One vector is turned by the same rotation once a step. Each row is the vector after some number of steps, and that number follows the row.
The counts run from 0 to 547.
6	18	-1	16	-6	0	20	-6	0	22	-2	-16	-6	9	-13	15	5	5	19	-12	10	-2	8	1	1	1	8	4	28	6	-7	3	-12	-7	5	15	-16	-3	14	-2	-4	-7	7	-8	-6	-6	-4	4	5 -> 220
-8	-6	5	5	2	1	4	13	1	16	-7	-14	-1	7	-10	1	-1	12	27	-9	28	3	1	8	2	-6	-6	4	1	3	-22	-4	-6	-12	14	-1	5	-8	-1	-4	2	6	11	-4	-21	-18	-4	13	9 -> 150
8	-7	11	-4	5	11	0	-2	-5	-17	-3	-7	1	2	-10	-22	4	11	21	4	20	1	-7	-2	9	1	-16	-3	2	7	1	-9	-19	-21	-2	3	11	-3	12	-3	8	7	6	8	-9	-26	1	7	14 -> 50
6	12	10	5	3	11	5	5	0	-5	2	-19	-8	3	-19	-6	12	8	12	-9	7	3	5	-6	-2	6	-9	-3	20	6	5	2	-28	-16	5	13	16	-16	11	7	-2	3	9	14	-1	-13	-9	3	13 -> 400
-1	3	12	8	-4	7	0	-4	1	-5	-8	-13	-5	-3	-18	-17	-13	5	27	-6	25	9	-6	-2	19	4	-8	11	11	14	-5	-8	5	-10	-2	9	0	-9	15	-4	7	-1	7	-11	-10	-13	-2	19	-1 -> 207
11	-3	12	2	-1	-6	17	2	-1	4	-1	1	5	11	-5	13	12	9	22	0	20	-11	-1	12	-1	-3	-4	-6	20	8	-12	1	-23	-14	2	4	-17	14	10	-12	-1	-4	-1	2	-12	-20	2	1	16 -> 33
14	10	20	9	3	6	3	0	6	-8	4	-9	-11	0	-20	-9	13	6	14	-5	7	5	1	-3	4	5	-5	-4	23	12	3	5	-26	-12	3	10	13	-8	7	3	1	2	11	8	0	-19	-9	7	18 -> 398
7	8	10	2	3	10	12	-6	-12	-10	4	-11	9	-7	-15	-12	6	2	9	7	13	3	-12	-6	7	5	-16	15	16	4	13	-20	-11	-11	-4	9	-6	2	25	-7	4	-4	13	17	3	-13	-1	5	13 -> 184
7	16	-4	9	-6	17	18	-17	-15	1	0	-15	3	7	-9	-13	5	-1	5	0	9	-5	-5	-16	8	3	-10	11	12	-3	17	-14	-12	-15	-1	11	-2	-6	25	-3	2	-7	14	0	3	-1	1	0	16 -> 321
3	-1	8	-1	3	14	13	5	-17	-9	-1	-10	10	0	-12	-11	3	5	9	5	23	-1	-12	-6	7	2	-23	9	5	0	-1	-17	-23	-15	-5	0	6	-1	17	-8	12	0	5	14	0	-6	6	6	22 -> 187
11	-6	12	5	0	-1	4	-9	6	-4	-3	-8	-8	9	-4	-9	10	6	22	3	15	-14	3	3	-4	2	-10	-3	16	4	12	-3	-17	-23	11	10	5	2	2	-7	-10	2	12	-1	-24	-23	-7	12	8 -> 452
12	21	-1	14	-3	14	16	-6	-8	15	1	-12	-7	-2	-18	8	3	11	20	-9	14	13	0	-1	17	-1	-2	2	21	6	-18	-1	-7	2	-2	4	-9	-7	14	3	9	-7	8	0	5	-16	1	9	6 -> 421
15	10	-3	7	-3	13	23	-8	-13	11	4	-5	2	16	-2	4	18	9	9	-1	10	-8	-2	-6	2	-5	-3	-7	11	-5	-5	0	-31	-13	3	-2	-2	0	13	-3	5	-3	9	2	1	-11	3	-6	30 -> 376
7	15	17	17	-6	2	19	-3	-1	8	1	-6	-10	3	-11	5	11	-4	15	-2	14	-3	-1	-7	4	1	-3	8	33	4	6	-1	-2	1	11	7	-13	2	13	-7	-14	-12	18	-5	-5	-11	-7	9	8 -> 477
6	8	-2	3	1	6	12	-1	-10	14	8	-18	4	4	-15	5	13	13	6	0	8	-3	2	0	-8	1	-10	5	15	-5	-1	-10	-33	-11	7	5	8	-5	8	-3	1	5	17	24	-5	-10	-5	4	20 -> 241
13	18	3	22	5	13	5	-11	5	12	-2	-8	-10	-3	-16	-13	5	6	14	-9	9	15	2	2	14	0	-2	2	12	2	-6	3	-12	-13	2	8	9	-10	2	5	13	0	13	-11	-2	-17	1	12	23 -> 259
10	5	5	0	-16	4	7	-19	-4	4	5	-12	-7	15	-9	-16	4	8	20	-4	8	-4	-3	-17	5	-1	9	5	10	5	10	-7	-10	-6	10	8	4	-13	20	-3	-11	4	26	-1	-11	-15	-14	3	5 -> 158
-4	15	-9	10	8	13	17	-4	-9	9	-4	-22	6	3	-4	-3	11	-2	11	-1	12	3	-1	-3	0	-1	-12	12	13	-8	15	-16	2	-24	9	14	-10	-2	19	0	-5	-6	13	5	-4	-18	-1	-5	9 -> 522
0	12	14	4	-8	5	20	-1	-10	-1	5	-13	0	5	-16	0	7	-1	11	-1	14	-2	-7	-16	3	4	-4	13	26	6	12	-10	-7	0	5	11	-9	-4	29	-6	-11	-7	17	9	2	-2	-8	2	7 -> 480
-5	-4	12	8	-8	-4	5	-2	9	-2	-13	-10	-2	11	-8	-10	-5	-2	28	-10	24	-6	-1	-2	8	2	2	5	10	13	1	0	5	-20	7	14	-10	-3	17	-8	-5	-3	4	-23	-18	-11	-2	8	2 -> 410
-1	15	13	4	0	7	18	5	-6	1	4	-7	7	11	-15	-6	13	0	11	-8	11	11	-10	-12	8	-3	8	6	12	7	-1	-1	-8	-6	2	7	-9	-7	31	1	-1	-3	14	1	14	-11	-4	-15	23 -> 279
-5	6	14	9	5	-3	5	8	9	7	-1	-16	-1	8	-13	-6	15	-2	12	-9	8	0	2	-2	-10	2	2	5	14	2	12	2	-16	-24	17	16	7	-10	9	1	-12	5	18	1	-9	-15	-12	-3	20 -> 198
5	12	0	17	-8	8	8	-16	-2	13	-4	-16	0	6	-15	-17	-4	0	5	-9	9	-2	0	-9	6	5	1	14	8	-1	7	-5	-15	-18	0	15	7	-11	13	-5	10	0	16	-18	-7	8	0	10	25 -> 459
6	5	11	-1	4	12	13	-1	-16	-13	2	-11	10	-3	-14	-12	5	4	10	6	17	2	-13	-7	8	4	-18	12	12	3	9	-21	-15	-12	-5	7	-1	0	25	-7	6	-3	10	19	3	-10	1	3	15 -> 185
7	-1	5	6	-7	5	8	-14	0	2	-1	-11	-6	16	-3	-17	9	1	11	-1	10	-14	1	-12	-3	3	-3	4	9	-2	19	-5	-19	-23	12	11	11	-7	10	-5	-9	2	20	-6	-18	-8	-8	5	18 -> 455
0	-4	5	1	-5	6	17	-3	-14	11	-1	-2	12	9	-6	-7	-2	5	19	3	28	2	-15	-2	14	-9	-4	13	-4	0	-16	-17	1	-5	2	-8	-13	4	17	-14	9	-1	14	-6	-7	-12	7	4	20 -> 230
11	20	0	17	7	13	6	-6	2	1	-3	-16	-13	-5	-17	-4	8	7	19	-9	8	10	8	3	9	6	-12	-2	25	7	2	1	-10	-16	1	15	2	-9	7	7	5	-5	3	1	-2	-23	-3	11	3 -> 262
0	-2	-13	-2	7	12	5	-3	-5	6	-8	-18	5	11	-4	-9	4	15	23	-7	19	1	1	6	4	-4	-8	-5	-7	-1	-10	-8	-14	-29	5	6	5	-8	9	2	9	7	3	3	-13	-27	3	-3	11 -> 308
5	1	12	1	-5	10	2	-3	-1	-16	-7	-9	-7	4	-13	-18	-5	7	30	-4	24	4	-6	-7	19	2	-8	-1	11	17	-5	-3	-1	-11	-3	7	1	-8	18	-1	4	-1	3	-7	-8	-20	-3	12	-2 -> 209
3	12	3	7	-8	13	15	-7	-6	8	-1	-8	-3	18	-7	-16	6	2	17	-10	14	8	-8	-19	15	-7	10	3	0	1	-7	0	-1	-6	7	-1	1	-15	22	2	1	-1	20	-14	3	-15	-4	-8	21 -> 416
15	14	2	11	-5	9	14	-24	-3	0	1	-10	-7	8	-4	-11	11	-2	13	3	6	-7	-1	-10	5	3	-3	7	21	-1	22	-9	-6	-16	5	14	-7	1	19	-4	-10	-8	18	-5	-6	-16	-6	3	10 -> 318
10	-2	22	13	0	4	5	1	3	1	2	5	-1	-1	-12	-19	3	3	13	4	23	4	-11	0	12	-3	-8	9	5	3	-9	-5	-13	-7	3	-6	9	0	2	-10	10	2	19	-10	-9	-13	1	16	33 -> 393
-5	7	-1	6	7	21	16	10	-7	-3	-11	-12	-1	13	0	-5	12	1	22	-8	26	2	-3	-5	11	-7	-16	-8	3	0	-8	-1	-4	-23	8	-1	2	-7	12	5	1	-4	0	-7	-5	-26	5	-6	14 -> 469
